In the data rows, zero lies at 7.5, halfway between 7 and 8.
Here are some points:
[ 4  4 11  8  8  6 11  8 11  9  5  4  4  8  7  4 12  4  7 14  6  7  5  7]
[ 8  7  5  6  5 10 10  7  8 11  5  4  8  4  9  6  7  5  4  6  4  9 13  6]
[ 9  4 12 12 11  9 10 10  4 12  8  4  5  4  6  4 11  4  7  5  5  5 11  5]
[ 9  4  5  9  7  8 10  4 10 10  6  9  6  8 11  7  8  8 11  6  7 10  5  5]
[ 6  9 12  8  6  4 11  8 12 12  8  4  5  4  4 14  5 11  8  7 10  8  5  4]
[ 6  7  5  8  7  8  8  6  7  8 11  8  7  6  9  9  5  5  9  6  7  9  7  7]
[ 7  8  6  9  5 12  8  9  4 10  4  7 11  4  7  5  7  9  4  7  6 10 10 12]
[ 4  4  5 11  4  7  6  4  7  7  9  8  6  7  7  8  8  7  8  6  8  7  7  7]
[ 9  6  6  5  9  8  7  4  8  4  7  9  8 11 10  9  8  7  8  9 10  5 10  6]
[ 4 13  5  4  4  4  7  6  8  4 14  4 10 12  5  7  8  4  4  7  4 15 11 10]
[ 8  7  8  4  9  7  7  8  7  4  7  9  9  9 10  9  6  7  7  9 10  5  8  8]
[ 8  4  9  7  8  5  8 10 12  9  6  4  4 10  5  4 12  4  8 12  4  8  5 10]
[11  6  9  6  5  4 12 10 11 12  7  4  4  4  4 12  5 11  7  5  9 11  5  4]
[10  4 10  8 11  9  7 10  4  9  6  4  7  4  9  4  9  4  6  5  4  5 15  6]
[10  4  5 13  7  7  7  8  4  9  8  9  6  7  8  8  8  7 10  5  6  7  5  5]
[ 9  4 15  4  7  4  9 11  8  7  8  4  7  4  4  6  5  4  4  6  4  6 15  4]
[ 6  6  6  9  7  6  8  7  7  7 10  8  7  8  7  7  7  7 10  5  8  5  6  5]
[ 6  9  5  9  8  7  5 12  4  7 10  9  9  7  4  8  9  8 13  5 10  6  6  7]
[10  7  8  7 11  6  5  8  4  4  8 11  9 10  8  6  7 10  8  5 10  6 11 11]
[ 6  4  5  6  5  6  8  6  5  9 11  7  7  7  8  6  6  6  7  6  7  9  5  5]
[ 6  4  5 12  5  6  9  8  7 10  7  7  7  9 10  6  9  9 12  6  6  9  5  7]
[ 4 12  8  5  8 15 15  7  6 10  4  5 13  4  9  5  9 10  8 14  9  6  5 13]
[ 5 11  8  4  9 15 12  6  5 10  5  4 12  4  9  7  8  9  6 15  6  6  5  7]
[ 6  7 11  6 12  9  6  8  6  4 10  7  9 10  7  9  5 11 10  6 10  5  7  6]
24 more points follow, each with its number after it:
[ 6  8  8 11  7  9  7  9  4  8 12  9  7  7  5 10  7  7 11  5  7  7  5  6] 0
[ 6  8  7  4 10  6  6  8  7  4  9  8 10 10  7  9  5  9  9  7  9  5  8  9] 1
[ 6  4  5  7  4  8  9  4  9  9  6  7  8 11  7  7  9  9  8 11  6  9  5  8] 2
[ 6  4 13  6 13  9  8  9  4  8 10  4  6  4  6  4  7  4  8  6  4  5 12  4] 3
[10  4  7  5  9  7  6  6  9  4  5  9  8 11 10  6  7  8  8  8  8  8  9 10] 4
[11 12 15  4 11  6  4  9 11  6  4 11  4  5  9  7  8  5  4 12 11  5  8  7] 5
[ 9  7  6  5  8  5  6 10  7  4  8 12 11  9  9  9  7  8  7  9  9  5 10 10] 6
[ 6  4  5  5 10  8  8  5 11  7  7  9  7 10 12  9  7  7  9 10 10  5  6  8] 7
[ 7  4  7  9 10  8  8  5  9  5  5 10  9  9 10  8  8 10  9  7  9  6  7  7] 8
[10  7  5  7  4  9  8  4  5 10  4  4  9  4  5  4 11  6  4  6  4 10 11 10] 9
[ 6  4  5  4  9  7  9  4 12  6  5  6  7 11 10  6  5  9  5  8  8  5  9  6] 10
[ 9  8  5  4  5  9  9  7  5 10  4  8 12  4  9  7  9 11  6  8  4  9 11 11] 11
[ 6  7  6 11  9 10  7  9  4  7 10  8  6  7  7  8  7  6 11  5  9  5  6  5] 12
[ 4 12  9  4  7 15 14  4  7 10  4  4 14  4 11  5  9 11  9 13 11  8  5 12] 13
[ 4  7 11  4 11  9  5  6  8  4 10  9 10  8  8  9  5  6  8  9  7  5  9  4] 14
[11 10 11  7  9  4  9 14  9  6  5  8  8  6  4 13  5 15  8  5 15  9  6 10] 15
[ 9  4  5 10  6  7 10  4  8 10  5  9  5  9 12  6 10 10  8  7  6 10  5  6] 16
[11  9  6 10  4  8  4  4  5 12  9 14  4  4 11 13  8  4  4  6  5  6  8  4] 17
[ 8  7  6  4  9  8  7  6  9  4  6 10  9 11  8  8  7 10  9  6  8  5  9  7] 18
[ 5  5  6  4 10  8  7  4 10  4  7  9  8 12  8  8  5  8  6 11  7  5  6  4] 19
[ 7  5  5  9  8  5  7  8  7  8  7  9  8  9  4  7  9 10 11  7  7 10  8  8] 20
[ 5  4  6 10  8  8  9  5  5 10 11  7  7  8  7  8  5  8 10  7  8  9  5  5] 21
[ 7  4  5 13  6  8  8  6  6 10  8  9  6  8  8  8 10  9  8  5  7  7  5  7] 22
[ 4  4  6  9  8  8  6  7  6  8 10  9  6  8  8  8  6  5  9  5  6  7  5  4] 23
Which of these numbered points is nearest to each point below by angle, seen from the average point of the first points? Its number follows each.
[ 7  4  5  9  4  6  9  6 11  9  6  6  5  9 10  8  8  8  7  6  4 10  5  5] > 16
[11  5  6  4  8  6  7  4  9  4  7  9  9 12 11  5  6  8  4  5  9  7 12  7] > 4
[ 9  4  7  7 10  8  6  4 10  6  6  7  6  8  9  9  6  8  9 10  9  5  5  9] > 7
[ 6  5  5  6  6  8  7  5  8  9  9  7  7  8  8  8  5  6 11  7  6  6  6  7] > 23
[ 8  6 13  9 10 10  5 15  4  6 14  4 10  4  4  4  5  4  8  5  4  5 15  7] > 3
[ 7  4  5 12  6  6  9  4  9 10  7  6  6 10  7  6  9  6 10  7  7 11  6  7] > 16
[14  9  9  7  6  4  9 11 11 10  4  7  7  7  4 11  6 13  6  5 14 11  7  8] > 15
[ 5  8  6  8  9  7  7 10  7  4  9  7  8 10  6  8  8 10 10  7 10  5  8  9] > 1
[ 4  5 10  9  6  4  8  6 11  8  7  4  4  8  7  4 12  4  7 12  4  8  5  8] > 2
[ 5  4  6  4  8  7  9  4 13  4  4  8  9 12 12  6  5 10  4 12  7  7  9  6] > 10
[10  4  6  7  8  8  8  4 10  4  6  9  7  9  7  5  9  8  8  6  9  7  6  7] > 4
[ 9  8  7  4  7  6  6  8  7  4  9 13  9 11  7  7  6 10  8  7 11  6 10  9] > 6
[ 8  6  6  4 11  7  7  5  8  4  8 11 10 11  8  8  7 10  8  6 11  5  9  8] > 18
[ 7  5  5 11  7  8  8  6  5 10  8  9  6  7  8  8  9  8 12  5  8  6  5  5] > 22
[ 4 10  7  7  8 15 13  5  9  9  5  5 12  4 13  5 11  8  4 13  6  8  5 10] > 13
[ 7 10  9 12  5  7  7 14  4  8 11 11  7  8  4 10  6  7 12  5  9  5  5  6] > 0
[ 9  6  6  5  5 11 11  4  4  9  4  6  9  4  6  5 10  8  4  8  6 11 10 10] > 9
[ 4 13 10  6 10 15 12  6  7 10  6  5 12  4  9  7  7 10  7 15  8  5  5  9] > 13
[ 9 13 14  5 10  7  4  8 11  7  4 11  4  7  8  7  8  6  4 10 11  5 10  7] > 5
[ 7  4  5  4 10  8  9  4 14  4  4  8  9 11 11  7  5  8  4 10  6  9  8  7] > 10
[ 8  9  5  6  4 14 12  5  7 11  5  5 12  4  8  7  7  8  4 13  7  8  5  6] > 13
[11  4  9  9 13  9  8 11  4  8  6  4  6  5  4  4 10  4  7  5  4  5 15  7] > 3
[ 5 10  8 14  7  9  6 12  4  7 14  7 10  4  4  9  5  9 11  5  9  5  6  5] > 0
[ 5  4 11  5 12  9  8  9  4  9  9  4  7  4  4  4  8  4  7  6  4  5 14  4] > 3
[ 5  6  5 12  6  8  7  7  4  6  9  9  8  9  6  6 10  8  9  5  9  7  7  8] > 22
[14 10 15  4  8  7  4  6 12  7  4  9  4  7 10  6  8  6  5 13  8  6  7  8] > 5
[ 9  4  5 13  9  8  8  8  7  9  9  7  5  9 12  7  7  9 10  7  7 10  6  7] > 16
[ 5 12  8 12  5 10  4  5  4 13  9 15  4  4 10 13  5  4  7  5  4  7  6  4] > 17
[13 12 15  4 10  6  4  8 10  4  4  8  4  8  9  7 11  6  4 12 13  5  8 10] > 5
[ 4 11 14  4 10 15 10  7  7 10  8  4  9  4 10 10  5  5  5 10  8  5  5  4] > 13
[12 13 14  5  9  5  4 10  8  4  4 13  4  8  9  5  8  6  4  9 11  5 11 10] > 5
[12  9 15  4 13  5  4  5 13  8  4  8  4  6 10  9  5  4  4 14  9  5  6  4] > 5
[ 6  6  5  9  5  6  7  6  4 10  8  8  8  8  9  9  7  7  9  5  7  7  6  7] > 22
[15  9 10  5  6  4 10 11 10  7  4  7  7  6  4  9  5 15  7  5 14 12  9 10] > 15
[ 5  5  8  5 12  8  8  4 12  6  7 10  7  8 13 10  6  7  7 11  8  5  6  5] > 7
[ 8 12 15  4 14  8  4  9 12  5  4  9  4  6  6  8  6  4  4 12 10  5  6  5] > 5
